X: rows in 4 groups, each row roughly a mix of its group's directions:
X (136 x 11):
[[-18   1  11 -17   3   7  -6  -4  12  24   9]
 [-14  -1   2   1 -13  -8   2 -21 -18 -10 -19]
 [ 19  -6  -8  10  17 -26  -6   5  -2   8   6]
 [-11  18 -12  16  20  10  -2   9  10  10   6]
 [ -5  21  -2  12   9 -25  -6  -9  -4   9 -11]
 [  4   5   4   5   5 -27 -14 -23  -1   9  -2]
 [-24  19   0   4   9 -12  -2 -14   5  15  -7]
 [  2   8 -14  10 -22  12  -2   9  -8 -21  -5]
 [ -9  -6  18  -7  13  26   4   1  15   3   8]
 [-19   3  14 -14   8   0  -2 -14  18  18  -1]
 [ 26  -4  -2  15   3  -4   6  -2  -6 -26   0]
 [ -6  -4  -8  -1 -17  -1   4  24   1  25  -4]
 [-17  20   7  -3  20  -4  -5 -23   1  -3   2]
 [-17  18   4   1   5 -10  -4 -27  -6  -5 -10]
 [ 20   7   6  -1 -11 -20  -3 -13 -17 -11  -5]
 [  3  -1  -7 -18  -3 -28  -8  14 -13   0  -8]
 [-10  10 -10   8   3   2  19  26 -12 -10  -6]
 [-14  17   0  -2   6 -23 -10 -13   0  15 -11]
 [  9   3  -8   7  -1 -11   7  22 -21 -18  -8]
 [ 28 -23   3  -2   9   8  -7   4   6  -6   6]
 [ -8 -16   8 -13   2  31   5   4  10   2   3]
 [ 13  12   6   2   6 -10  -9 -13  -6 -30   0]
 [ 13   6   1  -2  -9  -8 -19  -3  14  11  25]
 [-14  14 -10  10 -18  -2   0  19 -11 -15  -6]
 [  0   4 -12  11 -11  -6  -4   4 -19 -22 -18]
 [ -9  10 -12 -14  -5   8  -2  -2   1  31   9]
 [ 27  -7 -15  -6  -2  15  -4  -6   1 -14  11]
 [ 11  -9 -26  -1   5   9  -7  21   3  -8   9]
 [-14  -2 -16  -7   7  16  -3  22  13   3  14]
 [  3   4  -7  -7   1  -8 -28   9  20  13   7]
 [  2   0 -27   8  -8   2   3  27  -7  -2  -3]
 [-18 -16  -1 -17   4  21  11   7  11   7   2]
 [-27  14   9  -7 -12  -9   5 -17   0   4  -6]
 [-11 -11   8 -18   9   2 -17 -14  11  18   0]
 [-19  14   8  -6   1   5  -5 -24   2  18   7]
 [ -5 -16  -5 -14   9  30  -3   8  10   3   1]
 [ -5 -19   6   2 -20   9   7  17 -10   5 -16]
 [  6 -10   8 -11  11  17  14 -12  12  15  14]
 [ 16 -12  -6   9  -8  27  13  -3   3 -13  -3]
 [ -6  11   6   1 -13 -11 -24  12  14  14  -6]
 [  8  26   6  16  12 -17   7   9  -8  -4   1]
 [ -9 -10  25 -12  -9  -3   9 -16  16   2  -4]
 [ 13  19   4   2 -10 -30  -7  -7   0   6  -3]
 [  4 -12   1 -18  13  -7 -16 -20   3 -10 -14]
 [ 14  21 -14  12  10 -13   8 -12   5  -7  13]
 [ -2  -7  26   0 -24  -1  11 -14   7   3  -3]
 [ -6   8  -2   7   3 -15   7   2 -22 -14 -23]
 [ 11  12   1   7   0 -15  -7 -11 -12 -27  -9]
 [ -6  27   5   9  -7  -8  12 -16  -8 -15   0]
 [-26   3 -21  -7   2  19  -1  10   0   2   3]
 [-22  -2   1 -13   2  21   7  11   8 -17  -8]
 [  9 -10 -17  -3  21  14  -5   5  11  -7  18]
 [ 19  -6  11 -18   7   7   9 -21  -4   4  13]
 [ -8  -8   5  -9  -4   1   4 -27 -18 -14 -11]
 [  9 -13  -4 -10  -9  19   3  21   6  -6  18]
 [ -2  -4   5   1  -5  -6  -4  -3  16  36   4]
 [  9 -16   5 -11   4  -7 -15 -25  13  10  -1]
 [-14  22  -7  11 -13 -17  -4  -1 -10  -3 -15]
 [-23   5  -7   3 -16  14  15  15  -6  -7  -7]
 [-10  -8 -17  -2  10  31   1   0   4  -8   5]
 [ 21 -12 -22   2  -1   4  -7   3   1 -22   5]
 [-28   5   1  -8  -7  -6  13  -6  -3 -17 -15]
 [ 20 -13   8  11   9 -15   4 -18  -5   2 -15]
 [ 15 -17   3  -6 -13   2  -8  -2 -15 -24   7]
 [  3 -10  16   2   2  -8   0 -22  -9 -23 -13]
 [-17  -2   2   0   4  12   3  12  22  22   8]
 [-22  13   3   4   9 -15   1 -19   5  15  -7]
 [-12  21   7   3  -1 -16  -3 -24  -7  -5 -11]
 [ 24 -18  -3  -2   1  20  -8   9   7  -4  13]
 [-30   6   6   1  -2   7  19 -11   9   7   1]
 [ -8 -10   6 -12  17   5  -8   3  14  26   8]
 [-10  -1  -8  10 -11  16   9  15 -11 -21 -12]
 [-21  17 -17   5  -5   3  -5   3  11  11  18]
 [  8   6  -8   9 -21  -5   4  -3 -13 -26  -9]
 [ 11 -21  10 -12 -16   3 -11 -14   4  -1 -15]
 [ 33 -20  -3   0  -4  -2  -6   7   2  -7   3]
 [  9 -14  -3  -8  -2  23   3  17  13   2  18]
 [ 17 -16   4  -6  -2  12   5  15  18   9  15]
 [ 13  -9  11 -25   0  23  -1   5   5   3   7]
 [-10 -11  -2  -4   6  20  11  25  14   6   5]
 [-20  18  -5   5  15  -9  -2  -5  11  20  -1]
 [ 29   3   0  11  14 -14 -11   2  -2  -8   9]
 [ -4  -1  15  -6   7   8  -7 -25  11  21   0]
 [-17   9  16   0  -7 -13   3 -23   2  15  -5]
 [ 16 -15  -3   7   4  28   3  10   1 -12   7]
 [-28  22   3   9  -7   0  15  -4  -3  -4  -3]
 [-18   1 -16  -5  -7  11  13  18   5  18   6]
 [ -5  18  13   7  25 -16  -6  -3  -7   1  -8]
 [-10   4   0   2  15 -22 -11 -21  -5   8 -13]
 [  8 -10   3  -2   6   4   2  29   7  22   9]
 [-13 -15  13 -18   0  23   1  -8   8  -7  -9]
 [ -6  -1   1 -11  27   4 -12  -6  14  14  13]
 [ 16  -1   0   2  12 -15   0 -30   1   8   9]
 [-11 -10  -2  -5   1  33   8   8  -1 -12  -1]
 [-16  -6  -1  -7   8  22   5  13  17  14  10]
 [ 14  -3 -19  -6  -2  25  -3  -4   6 -10  16]
 [-29   6  -7   0   8  19  -4  -9   8  10   6]
 [ 11  -8  10 -10   2 -12  -9 -19  16  21   5]
 [-23  16 -13   1 -13  13   1  13  -9 -11   4]
 [ -8  18  -2  14  14 -17   3  -7  -7   6 -21]
 [  6  -2  -5 -13  10  11   2  -6  17  16  25]
 [  7   2 -14   3   5   7  -3  27  13  17  12]
 [-20  -6  10 -17  -5  19   8  -7  12  14   1]
 [-10   0 -13   0   3  23   3   1  19  12  18]
 [ -2  -7  15 -13  14   6   5  -6  21  16  15]
 [-14   0  12  -9  -9 -15  -1 -26  -6   0 -14]
 [-13   9   9  -6  26  -9 -14 -12   3  11  -4]
 [ 12  -8  10 -21  19 -11 -12 -11   3  11   5]
 [-22   0 -11   4   1  23   6  14  13   6   8]
 [ 28 -11  -7 -15   2  15  -9   3   2   5  14]
 [  6 -19   9  -1   4  19  19  15  13   5  -2]
 [  8 -18  16  -7  23  -2  -1 -15  12   4   8]
 [ -8  21  19   2   6 -13   1 -18   5  12   9]
 [ 17   7  -8 -11  17 -10 -13 -13  -2  13  14]
 [ -6  11  17   4  18 -19  -8 -13  -5   7 -14]
 [-21   0 -12   2  -1  26   8  15   0  -8   2]
 [ -4 -13   8 -12  17  19  -1  -5  15   9  17]
 [-13  13  10  -6  -4 -16  -5 -22   3  17  -7]
 [ -2 -14  10  -2   7  23  14   3  18  16   3]
 [  6   3  10  -8   8 -12   2 -19   9  23  16]
 [  5  20 -13  14   4 -20  -2  -7 -10 -13 -10]
 [  7   2 -18   8  -5  -7 -11   8 -17 -20 -16]
 [-24  13  -3  -4   7   2  11   5  -6   3 -25]
 [  8  -3   8   1  -2 -17  -2 -16 -17  -9 -25]
 [  9  -5  30  20  -7  -5  -1 -11   5   4  -1]
 [  6 -16  -2 -10  -9  21  10  20   6  -5  14]
 [ 17 -13  -9   4  -4  10   6  15  -8 -25  -9]
 [-12  -5  -2   2   0  27  12   9  18  12   8]
 [  5  14 -12   2 -10  16   8  11 -20 -16   9]
 [  2 -11   3   3  13  24 -12 -21  11   3   1]
 [ 28   0  -9  10 -12  -8   4   0  -2 -21   5]
 [ -8  -8   5 -10  22   9  -6   5  13  22  11]
 [ -8  19  -4   9  10 -28  -6  -6  -2  12  -4]
 [ 34 -15   3  -4   2   2 -13  -3   4   3   8]
 [ -9   3   7  14 -17 -10  11   3  -8 -22 -14]
 [  5   3  -9  20 -16  -8  12  25  -3  -4   3]]
the two rows of each list that fit no group, in list order (the others fit one group, some only roughly):
  * z_844: [ 27   2  -3   9   6 -17 -10  13  -9  12   5]
  * z_235: [ 16 -11  -7  -9   4  15 -14  17   9   2  18]
  * z_291: [-14  -7  18  -4  -3  24  10  -7   0 -17  -7]
  * z_330: [ -2  17   6  13 -23 -16   2   6 -13  -6 -10]
  * z_137: [ -5   5  14   2 -13 -25   4 -24  -2   3  -1]
  * z_493: [ -9   1  13  -6   0   1  -4 -31   0 -13  16]
  * z_551: [-15  27   4  10   0 -17  -6 -15   0   8  -6]
  * z_689: [-14  25  -6  15   6 -21   3   8   0   2  -3]
  * z_495: [ -1   9  11   7  -6 -20   5  -2  15  26   7]
  * z_289: [  7  13  -2  17 -14   0  12  16   0  -8  22]
	z_844; z_493
  * z_672: [-29  11 -11   2 -10  -4  11   0 -10  -7 -13]
  * z_394: [-12   4 -15  -3   0  23   6  17   3  16  12]
  * z_777: [ -1   6  -1   8 -21   0   9  28  -6 -12  -6]
  * z_128: [-13   2  16  -6 -16 -10  -1 -23   5  14 -11]
  * z_177: [-16   9  -4  -5 -14  -1  -9   7  13  27   7]
  * z_288: [ 11 -23  -1  -4  -2  21   5  14   7  -6  16]
  * z_67: [ -2  -5  19  -3  13 -11  -5 -22   4  20  -7]
  * z_51: [ 23   2  10   8  17  -9  -4 -11  14  13  11]
  * z_30: [ -7  23  14   4  -1 -19   1 -18  -7   1 -10]
  * z_71: [ 17 -13  -5  -6  -3  26  11   7  -2 -16   3]
	z_177; z_51
  * z_865: [ 19 -15   1  -9  24 -14  -6 -10   6   7   5]
  * z_393: [ 26 -15   5  -5   1  11  -8   9  16   9  10]
  * z_970: [-3 11 -2  0 -6  4 15 19 19 17 16]
  * z_347: [ 12 -22 -11  -3  15  20  -1   1   2 -14  -5]
  * z_538: [-10  20  12  12 -15 -22  -1  -1   5   3 -11]
  * z_686: [-11  13   7   8   5 -29   4 -13  -4  14   1]
  * z_845: [ -5   5  -7  -3  -8   1  -7   9 -23 -27 -12]
  * z_948: [ -1   8 -11  -2  18  16  -9  -6  13  17  17]
  * z_325: [-14  25  -6  15  10 -18  -5  -7  -9   0  -7]
  * z_945: [-21  13  -5   4  -1  21  16  18   3  -3   2]
  * z_218: [ -8  -4  15 -17   7 -15  -1 -11   7  25   2]
  * z_178: [-21   1  14 -19  11   2   2 -20  10   6   0]
  * z_407: [ 22 -10   0   7  -5 -10  -9   6 -11 -21 -13]
  * z_966: [-24  -5  -5  -5 -19  21   8  -8  -5  -7  -4]
  * z_787: [-10  -7 -18  -3   0  26   7   9   0 -16  11]
	z_948; z_218
  * z_239: [-18   0  -3   0  -3  27  15  16  -5  -8   7]
  * z_528: [ -1  -6   3 -13  23  -1   0 -18   9  18  14]
  * z_180: [-1 -4 -9 -4  5 30  3 23  7 -2  5]
  * z_240: [ -6  18  -2  17 -14  -7  17   3  -8 -15 -14]
  * z_188: [ 14   7 -14  22  12  -4  -2  13  -6 -18  -6]
  * z_530: [ 31  -9  -7  -2   3 -13 -11  -1  -4 -15   0]
  * z_628: [-12 -17   0 -24   2  21 -12  -3   0  -3  -6]
  * z_735: [-32   8  -5   8  -7   0   3  20  -2   1  -7]
  * z_850: [  5  11   0  -5 -19 -24  -8   9  -1   4  19]
  * z_308: [ -2   8 -19  13  -5  -3   3  24 -15 -10 -11]
  * z_651: [-14   9   7   0   4 -21  -3 -15 -20  -7 -12]
  * z_889: [-14   9  11   1   8 -24  -9 -11   3  21  -2]
	z_240; z_188
  * z_210: [-33  15  -6   0  11   2   6   2   1   5  -9]
  * z_2: [  0   5 -12  -2 -18 -29 -10   6  -5  14  -2]
  * z_657: [-30  18  -8  -6  -6   3  13   2  -5   9   4]
  * z_820: [-24   7 -16   4  -4  -2   0  16 -14 -17  -3]
  * z_892: [-14 -15  11  -9  16  14  15  13   7  12  -2]
  * z_597: [ -4  -7  -4  -7  -8  23   7  19 -10 -20  -1]
  * z_929: [-23  10   8  -3   1  -1   5 -19  13  20  -5]
  * z_637: [  5   6 -16  -1   9  -6   0  33   1   6   7]
  * z_168: [-16   0  -5  -3 -15  25  12  10  -7 -14  -5]
  * z_315: [ -2 -16   8 -13   1  26  15  -7  -3 -11  -6]
  * z_736: [  3  -2  -6  11 -21  18  10  18  -2 -15  -7]
	z_2; z_315
